Each named move below is a turn or a mirror, shown by a few rows before and after it. Which moves, in which order, take the first row of each later pair to the second? The first pair is answered.
z_23 (before |-> after):
[-0.68 -0.75  0.85  0.68  0.43 -0.17  0.61 -0.84 -0.55 -0.69  0.15 -2.12
  1.28  0.96 -0.52] |-> [-1.28 -1.23  0.61  0.52 -0.38  0.26  0.93 -0.85  0.29 -0.90 -0.47 -0.51
  1.25  0.77 -0.63]
[ 1.73  0.15  1.39  0.12 -0.86 -0.34  1.54 -0.21 -0.17 -0.11 -1.53  2.02
  2.07 -1.67  0.85] |-> [ 2.55  1.07  1.64  0.73  0.51 -0.91  1.44  0.06 -1.35  0.19 -0.60 -0.19
  1.65 -1.34  0.91]
[ 0.80  0.85 -0.39  0.03  2.31 -0.56 -2.54  0.97 -2.13  0.18  1.70  2.21
 -2.03  0.46 -1.30] |-> [ 0.03 -0.11 -0.55 -0.25  1.01 -0.46 -2.21  0.49 -1.21 -0.47  0.88  4.15
 -1.87  0.19 -1.54]
[ 0.82  1.33 -0.16 -2.28 -0.07 -0.21  0.03  0.32 -1.15  0.20 -1.33  0.85
 -0.02 -1.29  1.80] |-> [ 1.01  1.22 -0.33 -2.20  0.02 -0.13 -0.08  0.47 -1.15  0.19 -1.53  0.74
 -0.01 -1.25  2.13]
z_122 (before |-> after):
[-3.13  0.10 -0.90 -1.73 -0.20 -0.34 -0.37  1.09  0.92 -1.41 -1.14  2.77
 -0.48 -0.75  0.34] |-> [-3.63 -0.34 -0.79 -1.94 -0.13 -0.58 -0.19  0.76  0.94 -1.49 -1.24  2.16
 -0.15 -1.06  0.31]
[-1.55  0.29 -0.64 -0.31  3.45 -1.06 -0.49 -0.83 -2.48  0.44  1.18 -4.17
  0.56  0.31 -0.71] |-> [ 3.59  2.62 -1.11 -0.90  2.00 -0.20 -1.37  0.57 -1.83  0.70  1.03  1.59
 -1.65  1.61 -1.34]
[-4.46 -0.63 -2.27 -1.44  2.11 -1.44 -0.58  0.38  0.40 -2.50 -1.70 -0.32
  0.18 -3.53 -2.18] |-> [-0.79  1.16 -2.68 -2.01  0.84 -0.74 -1.07  1.50  1.02 -2.40 -1.65  4.13
 -1.80 -2.43 -2.31]
z_320 (before |-> after):
[ 1.80  2.18 -1.87  0.04  0.64 -0.79 -0.53  0.53  0.68  0.85  1.23  0.30
 -2.80  1.59 -0.35] |-> [ 0.37  0.65  0.67 -0.50  0.54 -0.23  1.17 -0.61 -0.71  0.18 -0.26 -4.06
 -0.04 -0.44  2.05]
[ 1.19  0.76  2.40 -0.91  0.47  0.16  0.88  0.43 -0.92 -0.22 -1.11 -3.44
  0.44 -2.14  2.21] |-> [ 2.76  2.31 -0.55 -0.39  0.59 -0.58 -1.24  1.82  0.49  0.33  0.98  1.88
 -2.80  0.07 -0.18]
[-1.79 -1.84  0.69  2.64  0.31 -2.13 -1.66  0.24 -0.95 -0.17 -0.47 -1.03
 -1.71  0.85 -2.71] |-> [-2.03 -1.96  0.95  2.49  0.23 -2.08 -1.38  0.25 -1.20 -0.11 -0.91 -1.50
 -1.29  0.34 -2.15]
[-3.82 -1.85 -0.39 -1.04 -0.90 -0.92 -0.11  0.06  1.00 -1.08 -0.62  2.91
  0.36 -0.99 -1.65] |-> [-4.01 -2.16  0.41 -1.12 -0.96 -0.88  0.32 -0.05  0.69 -1.20 -1.15  1.98
  1.09 -1.49 -1.49]
z_841 (before |-> after):
[ 2.05  1.60 -0.76  0.56  4.20 -0.62  0.38 -0.14  1.62 -1.00  2.25 -3.66
  0.14  1.53 -3.15] |-> [ 0.30 -0.11 -0.84  1.74  2.80  0.12  0.97 -1.27  3.56 -1.32  1.83 -1.83
  1.00  2.78 -4.22]
[ 2.44  0.49 -0.76  1.20 -0.16  0.20  0.47  0.71 -0.38  1.09  0.29  0.54
 -0.84  2.63 -0.46] |-> [ 0.19 -1.10 -0.93  1.06 -1.23  0.51  0.83 -0.04  0.92  0.42 -0.59  2.11
 -0.19  2.31 -0.77]
[ 2.54 -1.33  2.45 -0.70 -1.70  1.05  2.40 -0.42 -0.80  0.43 -2.71 -0.98
  2.00 -0.71  2.95] |-> [ 3.60 -0.62  2.38  0.04 -1.26  0.88  1.98 -0.45 -1.31  0.99 -2.09 -1.40
  1.57 -0.18  2.52]
[-0.47  0.49  1.31 -0.54  1.08 -0.98  0.28 -0.89 -3.25 -0.92 -2.10 -4.39
  2.65 -1.14 -0.15] |-> [ 1.32  0.68  1.54  1.36  1.65 -0.85 -0.21 -0.97 -3.30  0.08 -1.30 -4.57
  1.94  1.15 -0.69]
Then:
Each pair is 2 to 3 moves apart.
[-1.42  1.76  1.37 -0.44  0.87 -0.03  0.47  0.77 -0.44 -2.19  0.26 -1.78
 -3.10 -0.38 -0.77] |-> [-2.70  0.06  2.37  0.14 -0.76  0.91  1.33 -0.17  0.71 -3.01 -1.24 -0.98
 -1.71  0.13 -0.70]
z_841, z_23, z_320
[ 0.11 -0.78 -1.20  1.38 -1.99  1.00  0.05 -1.00  2.47 -0.01  0.39  3.96
 -0.49  1.44 -0.98] |-> [ 4.37  2.10  0.45  1.67  0.60  0.18 -0.03 -0.30 -0.97  1.35  1.59 -1.07
 -0.59  1.59  0.59]
z_23, z_320, z_122
[-1.37  1.34 -0.83 -1.48  1.52 -1.85 -0.17  0.93 -0.78 -1.16  0.29 -2.83
  0.32 -3.41  0.27] |-> [-2.94  0.84 -2.06 -1.46  0.79 -1.94 -0.94  0.92  0.93 -1.50  0.60 -0.01
 -0.35 -2.71 -1.21]
z_320, z_23, z_122
[-0.93  0.24  1.30 -1.57 -0.12 -1.73  0.85 -0.03 -1.25  0.77 -1.06 -3.02
  0.62 -0.98  1.58] |-> [ 1.53  1.88 -0.38  0.73  0.56 -2.30 -0.67  1.11 -0.88  2.03  1.13 -0.59
 -1.93  1.86 -0.51]
z_841, z_320
[-0.28  3.88 -4.96 -1.29  1.88 -0.07 -1.71  1.11 -3.49  1.76 -0.49  0.53
 -2.07 -0.50 -0.22] |-> [-5.32  0.48 -4.71 -1.75  0.90  0.12 -0.80 -0.59 -2.18  0.82 -1.79 -0.16
  0.32 -1.69 -0.10]
z_23, z_122
[ 6.63  2.05  1.24  0.77 -0.75  1.32  0.22  0.82 -1.10  0.55 -0.60  0.90
  0.08  0.89  1.65] |-> [-1.49 -3.20  1.36  0.26 -2.66  1.61  1.74 -1.96  1.20 -1.21 -2.56  0.27
  3.59 -1.05  1.47]
z_122, z_23
[-2.21 -1.53  0.24 -1.06  0.07  0.11  0.35 -0.78 -0.01 -1.47  0.84 -0.75
  0.44 -1.63 -1.40] |-> [-0.50 -1.04  1.29 -1.82 -0.50  0.66  1.25 -0.47 -0.61 -1.54 -0.20 -0.16
  0.88 -2.13 -0.02]
z_122, z_320
[ 2.15  1.22 -2.12  2.64  0.06  0.52  0.48  1.21  0.76 -0.97  1.76 -0.10
 -1.62  1.64  0.55] |-> [-0.65 -1.61 -0.55  2.54 -1.66  1.45  2.19 -0.24  1.22 -1.80 -0.44 -0.66
  0.97  0.55  1.61]
z_320, z_841, z_23
[ 1.21  2.22 -0.69 -0.52  0.51 -1.83 -2.07  2.27 -0.90 -0.34  1.80 -0.34
 -0.69  1.83 -1.14] |-> [ 0.26  0.97 -0.97  0.93  0.22 -1.85 -1.83  1.91  0.09  0.06  1.86  0.03
 -0.07  2.90 -1.69]
z_122, z_841, z_122
[-1.89  1.65 -1.62  2.87  2.38 -1.22 -0.37 -0.38 -1.32  0.55  1.92 -2.32
 -0.84  1.10 -2.22] |-> [ 0.32  1.51  1.72  1.45  1.12  0.15  2.00 -0.67 -2.73  0.20 -1.08 -4.22
  1.54 -1.12  1.16]
z_320, z_122, z_320
[ 1.45 -0.60 -0.63  1.46  0.84  1.04  0.86 -0.96  0.73  0.39 -0.73 -0.99
  0.62  1.50 -0.76] |-> [-0.81 -1.35 -1.39 -0.67  0.21  0.92  0.77 -0.82  1.43 -0.52 -1.49  0.83
  0.72 -0.86 -0.62]
z_841, z_320, z_841
[ 0.56  1.30 -1.66 -2.03  3.02  0.20 -0.57  2.06 -1.19  0.14 -0.07  0.62
 -2.59 -1.00  0.59] |-> [-0.13 -0.58  0.48 -0.52  2.59  1.07  1.14  0.31 -2.31  0.54 -0.80 -3.36
  0.08 -0.12  1.80]
z_841, z_320
[ 1.01 -0.35  2.81 -1.74  0.31  1.36  1.85  0.67 -0.81 -0.30 -1.75 -1.31
  1.31 -0.57  1.47] |-> [-0.86 -0.72  1.72  0.31  2.00  0.25  0.88  0.24 -0.84  0.40  0.16 -4.02
  1.03  0.78 -0.25]
z_841, z_320, z_122
